B = [[124, 132, 135, 112, 129, 133, 128, 101, 137, 121], [114, 132, 132, 133, 139, 131, 128, 131, 131, 133], [119, 126, 121, 130, 130, 134, 128, 130, 124, 126], [120, 129, 129, 129, 133, 130, 128, 127, 128, 130], [127, 127, 129, 134, 128, 134, 128, 128, 128, 125], [132, 127, 128, 128, 132, 135, 128, 130, 128, 128], [134, 134, 128, 119, 131, 136, 128, 132, 122, 132], [128, 129, 132, 138, 139, 127, 128, 129, 134, 126], [126, 134, 132, 125, 134, 125, 128, 126, 123, 132], [116, 135, 137, 130, 129, 139, 128, 130, 128, 131], [124, 123, 129, 134, 128, 136, 128, 129, 129, 127], [128, 124, 134, 130, 136, 128, 128, 125, 134, 133]]
B[0,0]	124
B[:, 9]	[121, 133, 126, 130, 125, 128, 132, 126, 132, 131, 127, 133]
B[7,0]	128
B[3,1]	129
B[3]	[120, 129, 129, 129, 133, 130, 128, 127, 128, 130]
B[8,5]	125
B[7,8]	134
B[6,5]	136
B[1,3]	133
B[6,2]	128
B[9,5]	139
B[:, 5]	[133, 131, 134, 130, 134, 135, 136, 127, 125, 139, 136, 128]
B[11]	[128, 124, 134, 130, 136, 128, 128, 125, 134, 133]
B[:, 2]	[135, 132, 121, 129, 129, 128, 128, 132, 132, 137, 129, 134]
B[10]	[124, 123, 129, 134, 128, 136, 128, 129, 129, 127]
B[7,4]	139
B[0,9]	121
B[5,6]	128
B[2,0]	119
B[10,4]	128
B[7,7]	129
B[7,6]	128
B[8,8]	123
B[1,0]	114
B[9,7]	130
B[:, 6]	[128, 128, 128, 128, 128, 128, 128, 128, 128, 128, 128, 128]
B[6,6]	128
B[1,5]	131
B[11,7]	125
B[1,1]	132
B[9,3]	130
B[3,3]	129
B[:, 1]	[132, 132, 126, 129, 127, 127, 134, 129, 134, 135, 123, 124]
B[3,2]	129
B[:, 4]	[129, 139, 130, 133, 128, 132, 131, 139, 134, 129, 128, 136]
B[2,9]	126
B[6,8]	122

A =
[[125 119 112 130 120 123 131 138 129]
 [126 120 120 134 125 123 128 133 126]
 [125 135 139 118 133 123 127 124 122]
 [128 135 150 123 128 123 123 122 128]
 [130 128 124 128 127 123 130 130 129]
 [128 128 131 128 127 123 127 129 127]
 [127 130 133 132 128 123 128 127 131]
 [130 119 107 138 123 123 132 136 130]
 [129 134 131 124 132 123 129 123 134]
 [129 126 119 126 129 123 131 133 126]
 [126 127 128 128 128 123 124 129 129]
 [129 130 132 128 127 123 128 122 132]
 [126 129 128 130 129 123 128 128 131]
 [127 131 139 127 128 123 125 125 126]]
A[0, -9]: 125
A[1, 7]: 133
A[-13, -8]: 120
A[-1, 5]: 123
A[5]: [128, 128, 131, 128, 127, 123, 127, 129, 127]
A[-14, -7]: 112
A[-3]: [129, 130, 132, 128, 127, 123, 128, 122, 132]
A[4, 2]: 124
A[-4, 0]: 126
A[-5, -3]: 131
A[-13]: [126, 120, 120, 134, 125, 123, 128, 133, 126]
A[:, -4]: [123, 123, 123, 123, 123, 123, 123, 123, 123, 123, 123, 123, 123, 123]
A[-4, -8]: 127
A[2, 8]: 122
A[:, -6]: [130, 134, 118, 123, 128, 128, 132, 138, 124, 126, 128, 128, 130, 127]
A[-7, 0]: 130
A[-2]: [126, 129, 128, 130, 129, 123, 128, 128, 131]
A[12, 1]: 129
A[-3, -7]: 132
A[12, 4]: 129
A[:, -7]: [112, 120, 139, 150, 124, 131, 133, 107, 131, 119, 128, 132, 128, 139]
A[-5, -4]: 123
A[9]: [129, 126, 119, 126, 129, 123, 131, 133, 126]
A[-7, 6]: 132
A[-12, 5]: 123
A[:, 8]: [129, 126, 122, 128, 129, 127, 131, 130, 134, 126, 129, 132, 131, 126]
A[-12]: [125, 135, 139, 118, 133, 123, 127, 124, 122]
A[1, 5]: 123
A[-8, -5]: 128
A[-9, 8]: 127
A[13, -3]: 125
A[-11]: [128, 135, 150, 123, 128, 123, 123, 122, 128]
A[4, 8]: 129
A[:, 0]: [125, 126, 125, 128, 130, 128, 127, 130, 129, 129, 126, 129, 126, 127]
A[5, 0]: 128
A[2, -7]: 139

a =
117,134,120,158,136
130,127,126,127,131
129,130,128,130,128
123,128,130,120,133
124,136,142,118,127
125,128,132,125,130
129,126,122,132,130
132,126,128,129,127
129,126,135,128,127
132,129,129,130,126
133,134,124,129,125
Indices start at 0.
(0, 0)	117
(0, 3)	158
(10, 0)	133
(9, 1)	129
(6, 3)	132
(5, 1)	128
(4, 0)	124
(3, 1)	128
(0, 4)	136
(9, 0)	132
(7, 1)	126
(2, 0)	129
(3, 3)	120
(2, 4)	128
(4, 4)	127
(10, 3)	129

m = [144 153 124 125 107 143 107 110 102 142]
m[0] => 144
m[4] => 107
m[1] => 153
m[5] => 143

M = [134 126 115 121 136 127 101]
M[0] = 134
M[2] = 115
M[3] = 121

grid = [156 133 135 118 145 134 115 126 133 131 147 129 127 142 145]
grid[-15] = 156
grid[-8] = 126
grid[-12] = 118
grid[-3] = 127
grid[9] = 131
